128 stands for zero in the data rows.
Some points, each followed by its number:
[121 137 124 126 186 148 118 129 102 123 166 120 79 116 145 122 131 123 162
 151 147 161 135 189 131 118 140 148 156 147 133 154] 0
[149 155 142 149 140 175 131 151 154 176 154 147 154 127 169 183 145 136 166
 162 162 139 169 144 149 144 155 178 164 168 151 160] 1
[24 65 98 38 48 68 53 68 27 20 24 41 53 73 23 15 36 59 109
 109 48 78 23 85 32 49 54 40 12 0 3 34] 2
[129 102 110 145 85 91 104 133 149 139 86 123 132 131 120 133 95 129 110
 123 88 106 102 94 135 101 77 106 87 79 109 128] 3
[141 133 174 132 145 105 167 142 124 115 146 150 152 169 127 109 160 168 130
 106 169 150 141 149 144 170 147 143 142 113 128 106] 4
[91 69 83 103 84 78 53 94 112 127 102 133 134 75 96 125 69 89 101
 107 96 98 100 89 99 140 77 108 101 92 82 104] 5
[32 73 42 9 57 0 44 0 8 0 1 20 37 0 0 0 24 0 42 0 10 43 0 30 12 10
 80 0 13 42 10 79] 6
[26 42 4 44 0 28 11 60 56 45 0 33 95 58 53 49 8 40 6 63 0 3 49 0 44 45
 0 20 0 24 34 46] 7
[72 94 76 65 103 63 77 50 82 72 77 32 38 69 37 69 92 78 104
 148 50 91 32 114 44 13 32 70 71 46 61 83] 8
[158 157 161 171 136 137 146 163 170 163 151 173 197 166 156 164 168 174 129
 156 158 140 180 138 170 183 134 171 155 152 162 149] 9
[141 137 112 145 89 122 112 166 171 156 85 148 196 170 139 164 112 134 116
 156 94 103 142 96 150 157 76 112 93 118 140 163] 10
[124 158 115 132 113 140 161 127 149 147 114 108 111 138 113 147 131 130 135
 113 117 101 122 106 137 99 143 128 117 133 156 145] 11
[86 30 67 74 58 10 64 56 97 87 47 36 49 42 29 86 71 48 64 46 36 86 16 69 52 16
 23 24 49 24 62 57] 12
[145 154 128 166 99 147 143 175 178 169 119 157 206 184 166 169 132 158 127
 178 126 120 157 106 168 173 100 142 126 132 150 156] 13
[74 92 63 81 73 107 83 70 83 99 71 82 103 53 81 101 71 52 92
 82 81 56 97 66 95 125 93 96 78 141 70 102] 14
[151 117 146 147 173 170 135 159 129 148 191 190 157 138 189 147 150 140 147
 156 180 170 176 177 151 182 169 187 185 168 162 152] 15
[164 161 164 160 189 178 161 171 141 139 197 159 118 150 167 139 164 155 175
 133 186 177 177 185 177 154 203 179 179 155 170 170] 16
[36 6 30 51 53 34 0 35 51 81 50 77 72 16 82 93 15 29 39
 70 34 71 41 59 39 92 50 48 43 107 18 39] 17
[170 169 156 173 147 143 173 165 175 165 166 178 177 185 151 168 170 189 138
 136 161 146 180 144 181 176 148 168 168 162 177 153] 18
[156 147 171 159 141 150 177 165 142 136 153 161 160 196 163 135 172 182 141
 147 162 149 156 136 152 150 143 150 150 130 142 119] 19
[142 126 151 130 169 153 123 144 126 133 179 180 145 139 182 141 139 147 130
 144 154 171 166 174 145 175 161 176 168 147 140 135] 20
[153 132 157 128 142 128 173 136 153 149 164 107 99 152 130 142 177 163 135
 114 141 149 124 146 117 96 124 128 165 141 156 113] 21
[143 128 131 159 102 110 128 148 176 165 111 151 204 142 132 170 122 149 119
 145 120 108 150 105 165 170 103 143 119 140 150 165] 22
[143 134 165 142 137 175 146 163 134 119 137 142 158 177 138 122 146 168 148
 197 150 141 124 132 140 140 122 125 123 98 113 110] 23
[146 169 139 134 141 163 158 134 156 173 144 109 107 126 121 158 142 126 176
 144 140 144 120 147 133 97 147 143 151 138 150 152] 24
[99 127 103 94 160 146 152 91 120 148 145 65 63 90 78 103 142 86 138
 137 96 122 72 145 94 52 116 98 128 94 130 114] 25
[164 165 168 168 136 154 143 151 160 154 142 125 136 175 138 148 149 178 157
 203 142 144 138 130 149 111 124 146 146 125 141 149] 26
[112 105 127 74 141 26 98 54 61 50 70 86 79 88 39 55 104 92 53
 11 91 104 72 82 80 90 124 64 97 118 90 113] 27
[156 137 147 179 115 88 141 136 168 157 121 165 170 146 109 158 132 151 138
 124 127 132 128 121 157 146 109 122 128 116 132 149] 28
New points follow, each followed by the numbers of its two nearest points above by angle, nearest first.
[162 171 161 152 175 127 167 129 133 121 155 150 126 136 119 121 164 140 162
 104 161 164 145 155 156 141 195 133 163 170 165 178] 16 18
[136 122 133 109 173 61 125 83 75 78 104 113 101 99 80 74 129 108 88
 38 120 130 96 117 100 120 168 88 126 137 122 135] 27 6
[136 171 117 144 109 179 146 166 166 156 127 141 164 167 173 152 141 149 117
 182 127 105 172 108 155 148 109 144 132 173 159 165] 13 9
[178 159 170 155 156 143 171 161 172 162 176 129 114 153 151 163 185 163 162
 117 165 158 149 162 145 123 156 158 180 163 188 143] 16 18
[105 98 169 105 121 145 167 148 91 86 113 109 125 151 109 83 126 133 138
 148 137 145 106 144 109 135 143 100 101 73 92 73] 2 23
[118 140 107 137 80 145 109 151 151 138 93 124 146 159 145 143 101 137 97
 170 97 85 136 75 141 112 77 119 100 152 135 157] 10 3
[161 168 159 167 132 103 168 122 171 160 147 157 169 163 118 160 156 165 128
 117 150 138 141 131 152 151 136 133 151 145 159 152] 18 9
[117 93 129 127 103 40 106 84 119 107 87 124 149 98 55 106 113 100 95
 70 96 116 86 99 107 102 101 75 98 64 87 89] 12 6
[141 169 124 156 103 173 140 170 176 160 120 148 184 165 179 166 136 156 126
 191 129 113 176 109 159 154 97 141 122 162 162 169] 13 22
[113 121 113 113 178 162 113 126 93 129 153 134 98 105 152 139 117 108 147
 135 138 155 144 184 131 130 180 151 148 154 124 137] 0 20
[155 158 157 131 159 149 117 140 134 123 162 130 124 145 155 131 132 158 180
 174 153 170 148 167 138 130 145 151 147 127 141 154] 16 26
[101 112 94 98 166 151 100 104 75 105 129 140 87 89 137 108 104 95 133
 121 116 136 128 175 119 136 179 137 132 130 104 119] 0 17
[118 109 185 105 127 106 169 123 91 78 127 124 116 157 119 87 128 145 138
 90 150 155 114 151 122 132 157 116 111 85 101 80] 4 27
[108 144 96 119 84 160 112 121 130 125 99 122 133 96 148 132 114 104 126
 158 101 96 144 105 125 124 107 131 108 165 118 149] 14 7
[170 150 182 149 166 165 173 160 149 132 180 128 107 165 150 147 186 170 157
 140 164 163 143 166 135 119 147 151 170 147 167 138] 16 21
[153 164 135 171 106 155 142 186 193 180 120 167 186 185 177 183 137 168 134
 190 130 132 166 116 176 146 111 147 129 143 160 164] 13 9
[152 165 143 128 188 104 156 105 92 95 124 117 74 117 94 82 144 113 147
 84 141 158 118 132 134 107 164 106 136 151 139 147] 27 0
[115 95 116 110 149 134 105 121 115 144 145 157 144 121 175 151 117 117 102
 133 137 146 144 152 122 182 152 151 145 154 122 115] 20 15
[149 139 159 144 141 152 121 136 149 141 149 156 166 144 159 139 138 152 156
 171 152 147 155 133 141 148 132 148 146 122 135 138] 9 1
[156 130 152 136 185 164 170 138 142 149 201 108 71 137 131 128 189 146 141
 155 155 158 131 183 127 110 128 143 187 146 182 114] 21 16
